Families of rows that turns and mirrors carry onto each other, the same ones carrying the whole set onto itself: the rest of each named row's family, in list order
4 families of 8 rows
pilo: [-1.74 -0.35 -1.46 -0.28  2.10  3.27  2.73  2.26 -3.36  1.27 -0.50 -1.08
  2.28  0.79 -0.98]
Difo: [ 1.48 -0.94 -0.30  0.89  1.53 -1.35  1.28  2.95  1.59 -0.55 -3.27  1.89
  1.58 -2.16 -0.49]
fuziv: [ 1.40 -2.78  0.13 -2.15  0.64  2.54 -1.17  2.55 -2.91  1.32 -4.84 -1.59
  1.32  1.15 -3.37]
venof: [-2.28 -2.69 -2.16 -1.76  1.59  2.13  0.20  1.18 -4.04  0.72 -0.71 -0.15
  3.33 -0.35 -0.77]
Luz: [ 0.49 -3.18  2.11 -0.43 -0.16 -1.96 -0.49  0.62 -1.58  0.40 -5.68  0.51
 -0.41  0.15 -0.44]
vekan: [-0.48 -0.66 -2.85 -0.16  3.03 -0.48  1.15 -0.05  1.53  0.62 -1.54 -0.35
  1.46 -0.55  1.70]
bofug: [-2.43 -4.38 -0.06 -0.74 -2.68 -0.56  0.65 -0.65 -2.17 -0.62 -0.55  1.20
  0.64  0.68 -0.60]
kud: [ 1.00 -2.76 -0.94  0.17 -3.09  1.20  1.53  2.36  1.83 -1.29  0.26  1.16
  0.98  0.09 -3.07]
zako: [ 1.57 -1.44 -0.58  1.19  1.52 -2.08  1.20  2.71 -0.62 -1.62 -4.22  0.86
  1.90 -1.61  0.46]
tubo: [ 0.80 -2.49  1.67  1.14  1.39  0.67  2.04  1.05  0.43 -2.45 -3.64  0.62
  0.66 -2.72  0.18]
Tupu: [ 0.51 -2.78 -0.26 -0.36 -3.66  0.70  2.05  2.34 -0.31 -2.35  0.09 -0.13
  1.14  1.01 -2.83]
zutig: [ 1.61 -1.44 -1.81  1.83 -3.03  2.08  0.83  1.78  0.33 -1.27 -0.96  0.12
  1.16  1.73 -4.03]
zukil: [ 1.56 -2.51  1.45  0.41  0.90 -1.64 -0.67  0.90 -3.02  1.80 -5.48 -0.01
 -0.68  0.56 -1.09]
begiz: [-3.58 -2.46 -0.88 -0.86 -0.65  0.09  0.94 -0.14 -3.86 -1.26 -1.26 -0.37
 -1.03  2.13 -1.67]
busa: [-1.51  0.41 -1.79 -1.95  2.89  0.26  2.15  0.40 -1.10  1.11 -0.05 -1.10
  0.72  0.02  1.37]
Reg: [-0.87 -1.74 -0.13  2.24 -2.77  2.04  0.56  0.97  0.22 -2.94 -1.76  1.14
  0.40  0.24 -3.04]
dida: [ 2.74 -0.73 -2.77  1.04 -1.10  2.01  0.31  0.35  1.25  1.08 -1.49  0.10
 -2.44  2.02 -2.07]
zemun: [-4.03 -1.79 -0.50 -0.32  0.25  2.63  0.82  1.71 -3.13 -0.19 -0.02 -0.05
  2.39 -0.04 -1.03]
ranoz: [ 1.81 -4.27  0.21  0.10  0.93  2.65 -0.75  2.25 -1.73  0.40 -6.26 -1.76
  0.55  0.18 -1.84]
Dodug: [ 0.58 -4.43  0.11 -1.03  1.62 -0.52  0.67  0.16 -2.88 -0.55 -5.47 -1.29
 -1.77  0.70 -0.39]
fuv: [ 0.17  0.13 -2.91 -0.77  3.39 -0.20  1.34  0.13  0.40  2.77 -0.99 -0.21
  1.85  0.03  0.14]
manez: [ 1.72 -3.70  1.14  0.09  1.95 -1.70  0.90  0.55 -0.88  0.46 -4.61 -0.12
 -1.82 -1.19  0.26]
nep: [-2.05 -2.71 -2.25 -0.63  2.26  2.83  0.34  1.12 -2.16  1.37  0.58 -0.25
  2.57 -1.37 -0.39]
motos: [ 1.48 -1.77  0.22 -0.79  0.92  3.31 -1.85  2.92 -1.04  2.03 -4.38 -1.62
  0.17  1.03 -3.71]
zop: [ 2.70 -2.04 -2.87 -0.78 -0.70  1.85 -0.66  0.51  0.11  1.12 -3.56 -1.96
 -1.23  3.25 -2.44]
Gaz: [ 0.72  0.44 -1.10 -0.30  2.47  0.55  2.65  0.50  0.91  1.29 -0.08  0.51
 -1.36 -0.78  1.00]
baz: [ 1.75 -0.70  0.38  0.60  2.92 -0.18  2.97  2.22  0.17 -0.49 -2.00  0.13
  1.99 -2.46  0.48]
Veked: [-2.51 -2.48 -0.85  0.65 -2.69 -0.26  0.35 -0.07 -1.70 -0.56  0.57  1.01
 -1.35  1.52 -2.43]
subi: [ 1.15 -1.05 -0.87 -1.22 -1.68  1.57  0.16  1.10  2.61  0.48 -1.80 -1.87
 -0.73  3.08 -2.93]
savu: [ 2.51 -2.72 -2.03  0.55  1.21  3.88  1.04  2.36 -2.36  1.49 -4.52 -1.99
  1.02  1.66 -2.39]
Lum: [ 2.26 -1.36 -1.75 -1.72 -0.55  1.87  0.69  0.63  1.43  2.64 -1.30 -1.70
 -0.02  2.92 -3.26]
Ninun: [-1.71 -4.05 -0.22 -0.58 -1.70  0.15  1.40 -0.54 -3.73  0.73  1.05  0.13
  0.41  0.83 -1.12]

Same family as subi: vekan, zako, Tupu, zukil, nep, motos, Ninun
Same family as zemun: zutig, busa, ranoz, manez, zop, baz, Veked

Families of rows that turns and mirrors carry onto each other, the same ones carrying the whole set onto itself: the rest of each named row's family, in list order
4 families of 4 rows
Q: [ 0.64  0.86 -0.47  4.16  3.58 -0.24  0.06  1.17  1.10  0.89 -0.24 -0.26]
D: [ 1.20 -0.21 -4.10 -2.09  0.55  0.43 -1.00  1.70  1.40 -2.54 -0.38 -0.39]
A: [-0.29  0.78 -3.23  0.05  1.28  1.36  0.04  1.06 -0.01 -4.22  0.45  1.22]
P: [ 2.12  2.26 -2.17  0.49 -0.20  0.41 -1.44  1.18 -0.39 -3.42 -0.50 -0.62]
J: [-0.18 -1.14  1.84 -0.06  0.90 -0.61  0.55  0.29  0.36  3.84 -0.58 -2.33]
C: [ 0.43  0.70 -1.12  1.11  3.99  0.67 -1.26  2.30  1.68  2.28 -1.74 -0.41]
X: [ 0.15  1.36  1.01 -1.23 -2.12  0.59 -0.36  0.42 -2.33 -2.28 -0.11 -1.62]
K: [-0.01  0.65 -0.73  2.76  3.87 -1.12 -1.51  2.48  1.09  0.52 -0.59  1.53]
R: [ 0.90  0.86 -4.12 -0.87  1.84  2.75 -0.27  1.02  1.33 -2.72 -0.60 -0.85]
G: [-0.53 -0.84 -0.50 -2.52 -1.52  1.60  1.82 -0.70 -0.66 -1.13  0.49 -2.90]
M: [-0.18 -1.64 -2.46  1.22  4.18  0.11  0.96  0.95  2.49  1.93 -0.10  0.02]
U: [-0.61 -0.91 -0.47 -0.91 -2.07  0.04  1.76 -0.68 -1.55 -2.48  1.60 -1.17]
T: [-1.00 -1.14  2.71  0.82  0.24 -1.86  0.73  0.26 -1.05  2.42  0.41 -0.44]
E: [-0.97 -1.08 -0.80 -4.24 -1.54  0.89  0.47  0.57 -0.83 -1.24  0.19 -1.39]
N: [-1.44  0.09  2.96  2.32  1.49  0.18  1.56  0.13 -1.05  1.98  0.18 -0.98]
Y: [-2.27 -2.39  0.56 -0.50  2.25  0.21  2.14  0.05  0.55  2.95  0.60 -0.81]

Same family as C: A, J, U
Same family as E: Q, D, N

